Where one turn sends some rows of the set: a few examples, then the rows asked:
zotu: [  1  17 -12 -14 -20  -9  11  49 -24 -18  13  -4  -3  -7  15   0  -1  -8]
rin: [  4  -6  -4 -17 -19  23  -3  33   8 -26   9   8 -24  11 -12 -18  -2  -7]
Dom: [ 29   3 -16   9   9  16 -10   3  -5 -18  17 -29  -3   2  25   1 -24  -2]
duf: [ -3  11  13  25  10  -5  -2 -33   0  14   0   7 -12 -15 -21  -5  -6  30]
fisi: [ -6  16  13  30  -7 -32   2 -17  -4  26  -5   0  10 -12  -6  -6 -22  22]
porob: [ -4  10  -7 -30  -6 -15  10  28 -29  -9  25 -13  -7   3   9   4 -10 -25]
mepeb: [ -5 -14 -20 -21  -7  14 -20  29   2 -18   2   0 -29  12  -9   8  -5   0]
nagat: [-16  22  23  12   4 -17  36  -6   7  16 -15  12   4   0 -14  -1   8   8]
ropi: [ 22   3   4  -8  -9  28 -15  23  -4 -20  31 -11  14  -6  17  -2 -23  -1]
Muvik: [  9 -17  -5  -2  -9  12   2  10  14 -28   4 -18 -36  13 -11   0   4 -20]
mola: [ -2  15 -19  10 -12 -24  11  34 -17 -19   4 -25 -10  14  13   2  -8 -24]
mife: [ -3  15  19  10   9  -3  15 -25  21  11  13  14 -10   0 -17  11  -5  34]
bab: [  0  20   9  23  -2 -16  16  -5  10  26 -10   4  17  -5   7  13 -18  35]
karib: [ 16  -4  -5   0  -5  37 -10  22 -18   0   9 -17  13   6   6  -3 -30 -15]
rane: [ 21   1   1  -1 -15  35 -18   9  -3 -12  24 -16   1 -23  13  -5 -25  -4]
gino: [ -5   3   6  16  12  -4  14 -27  -2  22  -7  18  -5 -10 -15  11   1  32]
ludis: [-20   3  23  12   0 -27  17 -20   2  20  -6  12  10  -4 -15  16   3  11]
nubu: [-14   1  -4  -7 -24  14 -14  27  10 -27   6   4 -30   2 -18 -14   2 -15]
buz: [-19   7  22  16  -1 -30  10 -18   0  12 -18   5  -3 -18 -20  -3  10   7]
zof: [ -8  12   8  22   3 -20  14 -20  -3  30  -3  17  14   7  -7  -2 -20  23]
veb: [ -5  27 -17 -11 -16 -16   2  35 -24 -13  11  -9  -2 -15  24 -13 -11 -15]

ropi moves to zotu
Muvik moves to Dom
fisi moves to buz
Where do these go?
mife moves to bab
zof moves to ludis
nubu moves to rane
mepeb moves to karib

Where one turn sends some rows of the set: a few examples, then the rows asked:
gitu: [ 12  -8  30 -21 -11  17   6  14 -15  30 -20  15  16  -7   6  29   5   2
  20  -7 -10 -11   0  19  -8  -7   7 -12  -9   6 -23 -21]
Devep: [  8 -11 -29  -1  14 -25   7  -8 -19  -2  28 -15   6  15 -17 -16   7 -12
 -23  21  21  -7  17 -12 -19 -14  -4 -13 -12  15  17  28]
dum: [  8  16   8  21   1   7   6  -4  -3  -5 -20 -24  -1   3  17  22   7  -4
   9   1  -4  26 -16  20  18  25 -17  -2   2 -26 -19 -32]
Zin: [  5 -15 -37  -2  10 -26   7 -12 -24   0  30 -14   2  18 -14 -18   7  -9
 -14  24  20  -4  13 -17 -19  -5  -5 -17  -7  22  14  21]
balat: [ 29 -26   3  22  17  18   1   7  16  23  -8  11  13  30 -20  39   5  -3
 -16   6 -12  -8  -2  -1  31  14 -11  14   2  -8 -17 -25]
leroz: [  0  14  14  22   5  17   1  -6  -8  -6 -13 -22   4  17  11  35  -3   1
   2  -5   3  19 -17  12  26  24 -16   9   8 -14 -11 -35]
tenak: [  3  15  22  -2  18   5   7  22 -11   5 -24   4   8   3  -9  49  -2   1
   6 -20 -11  -5   3  -9  38 -10  -8  22   3  -1 -12  -1]
gop: [ 37 -12  18 -19  -8   8   5  17   1  32 -29   2  10  11  -2  24  16  -1
   7   3 -12  -6  -4  28  -2   9  14 -10 -13  -7 -24 -23]
Bilum: [ -1  21  20  22   1  10  10   4  -8  -8 -20 -15   4 -14  19  23   3  -9
   9  -4  -5  18  -5  20  10   3 -18  -2   0 -29 -13 -23]
deku: [ 24 -11  15 -17   2   3   3  20  -2  40 -30  -4  13  38   4  35   4  -2
   1   2   0  -5 -15   9  11  11  12  10  -4   4 -24 -20]
Fetib: [  4  -5 -28  17  19  -8  -8 -18  -9  -9  37  -8   6   4 -20 -18   3 -10
 -12   1  25 -16   6  -8 -22 -16   0 -17  -9  23   1  35]
buzi: [ 11  -9 -43  15  18 -18  -7 -18  -6  -4  32 -15   0  18 -16 -20   5  -9
 -13   9  28  -8  -3 -12 -15  -2   0 -15  -4  23  -5  31]
sukur: [  9 -15 -26   0  11 -13   1 -14 -21  -6  35 -12   9  18 -25 -11   6  -8
 -25  17  22 -11  19 -10 -19 -11  -1 -13 -12  20  24  20]
Deri: [-11  20  29  24   7  23   5  -1 -12 -11 -13 -14  11   2  12  36  -7  -4
   2 -12   2  14 -10  13  18   3 -17   7   4 -16  -6 -29]
fivu: [  2 -11 -33   2   8 -14  -1 -27 -13   5  37 -21 -13  29  -2 -20   5 -18
  -5   1  27  14  -7  -5  -4  16  18 -16 -14  32   1  13]
Busi: [ 32 -31  -8  17  -4  11   6  -2   8  22  -4  16   2  -8 -10  19  18   1
  13  14 -24   1  -1   9  14  23 -13 -14  -1 -10 -32 -31]
Fipub: [ -6 -15  16  21  23   9  13  19   2  26 -12  22  20  14   4  38  -8 -12
  -5  -3 -11 -10   5 -16  24 -20 -22  20   5  -4 -19  -6]
suv: [  6 -18 -33  -2   6 -17   2 -18 -26  -4  38 -11   5  19 -21 -12   5  -4
 -16  19  22  -7  13 -16 -16  -1  -2 -18  -8  26  16  15]
Maka: [ -5  -7 -13   7  12   5  -4 -27 -16  -3  45 -10  -2  25 -15  -8  -3 -16
 -15 -15  31   0   3  -2  -5   0  21 -11 -17  34  17  14]
nera: [ 13  -7 -37  17  19 -17  -5 -15  -3  -6  31 -11   2   6 -16 -23   9 -13
 -12   7  25  -9   4  -6 -22 -10   1 -20 -11  16  -3  37]
gami: [  5  11  12 -11   4  -6  13  20 -16   6 -25   9  -3 -28   6  31   7   2
  29  -9 -22   5   4  -3  22  -7 -14   1   1  -7 -25  -1]
faku: [ 30   1   6  -2  10  11  -2   9   0   3 -19  -5   0  16 -27  47   6  11
  -1 -11 -12  -1  -6   1  44  23   1  16   3  -1 -13 -20]
rak: [  0  -9  27 -19   0  13   6  18 -18  35 -21  10  20  22  12  39  -6   3
  14 -11   1  -9 -10   1   5  -6   5   7   1  17 -21 -20]
fozi: [ -2 -19   8  15   3   4  16  11  -6  25 -10  28   8 -24  14  20   4  -7
  22   7 -25   0   7  -6   7 -12 -26 -10   1  -5 -34 -13]
kideg: [ 30  -1  -4  -8  -6   0   4   7  -7   5 -20   0 -10 -16 -12  30  17  12
  25   0 -25   9  -5   7  28  27  -4  -6   0  -7 -29 -21]
Relu: [ -2   2  -6   7  17  -7   4 -14 -10  -5  33 -10   0   7  -9 -17   4 -30
 -16 -13  23  -1  16   7 -19 -21  17 -15 -25  14  15  31]
rek: [  2  -8 -35  17  20 -10  -9 -22 -10  -6  39 -10   5  16 -19 -14   0  -6
 -12   2  29 -14  -2 -15 -14  -8   1 -13  -4  29   0  31]
Vazu: [  5  -3 -27   1  14 -25   8 -13  -7   6  24 -20 -12  10   5 -28  12 -30
  -6   3  19  13   6   4 -17  -5  17 -21 -23  13   0  29]

sukur moves to Devep
kideg moves to faku
Where do these go?
Maka moves to Relu
deku moves to rak
Bilum moves to dum
nera moves to buzi
balat moves to Fipub

Where one turn sends some rows of the set: a few examples, then the rows asked:
rosus: [  9   2 -15  33 -71   7  -9  11  11 -26  -1   7  16   3   8  31 -36  39
 -30 -40 -15]
govig: [ -8  10 -13 -16 -10  -3 -20 -17  -7 -28  53  10  26 -32  13  11 -19   7
 -30 -23 -30]
zaso: [-11  -9  -2  35 -14  14 -20 -15  22   6  27   5  32 -13  10  14   7   9
   7 -24  14]
viru: [  7   0 -15  32 -73   6  -9  11  10 -26  -1  10  18   5  10  31 -35  37
 -31 -39 -17]
napi: [  4  11 -12 -14  -2   3 -18 -13   2 -28  54   2  22 -40   4  10 -23  16
 -30 -30 -18]
mozu: [-15  15 -19  28 -54 -47 -20 -14   1 -13   2  -2  10 -29  10  12 -42  37
 -38 -33 -11]
kirob: [ -5 -23  -5   0  -4 -12  -2   7  38  -7  -6  -3  22 -15 -25  11 -19  25
 -10 -16  15]
nete: [-34 -26  -7  -1 -20 -27  -9  -4  11  -9 -10  13  30   7   1  15  -8   3
 -10  -1 -20]
bonif: [ 18   0 -10   2  10  11 -26 -19   5 -19   0   5  32 -22  13  59 -48  33
 -23 -31  -5]
Pafa: [-16 -12  -1  24 -22  12 -18 -10  29  10  26  13  38 -13   6  15   5   5
   6 -19  16]
ripu: [-20 -11  -2  31 -21   9 -21 -16  17   7  25  12  36  -8  15  16   9   2
   7 -19   6]
nup: [  3  -5  -8 -19  -8   6 -21 -11  13 -10  -2  25  47 -18  10  63 -50  21
 -27 -18  -7]
madab: [  8   0 -15  30 -73   7  -8  13  13 -25  -1  10  19   3   7  31 -36  38
 -31 -38 -14]
Bak: [ -8  15 -18  23 -52 -42 -16  -8  13 -11   3  -2  10 -36   0  12 -47  42
 -39 -35   1]
pip: [ -1  -3 -11  -1  -2   2 -29 -24 -11 -19  -3  17  38  -9  28  62 -41  19
 -24 -21 -26]
bizi: [-18  13 -18  16 -62 -47 -16  -7  11  -8   2   7  16 -31   4  14 -45  34
 -40 -28  -6]
Zivin: [ -5   8 -11 -27 -14   0 -15  -8   8 -22  53  15  31 -38   2  12 -25   9
 -32 -22 -19]
Pup: [ -8 -19  -9  31  10 -17 -14 -14   1 -22  -6 -19   8  -1   2   9  -5  23
  -5 -22 -11]

kirob moves to Pup
bonif moves to pip
mozu moves to bizi
Where do these go?
govig moves to Zivin
Pafa moves to zaso
madab moves to rosus

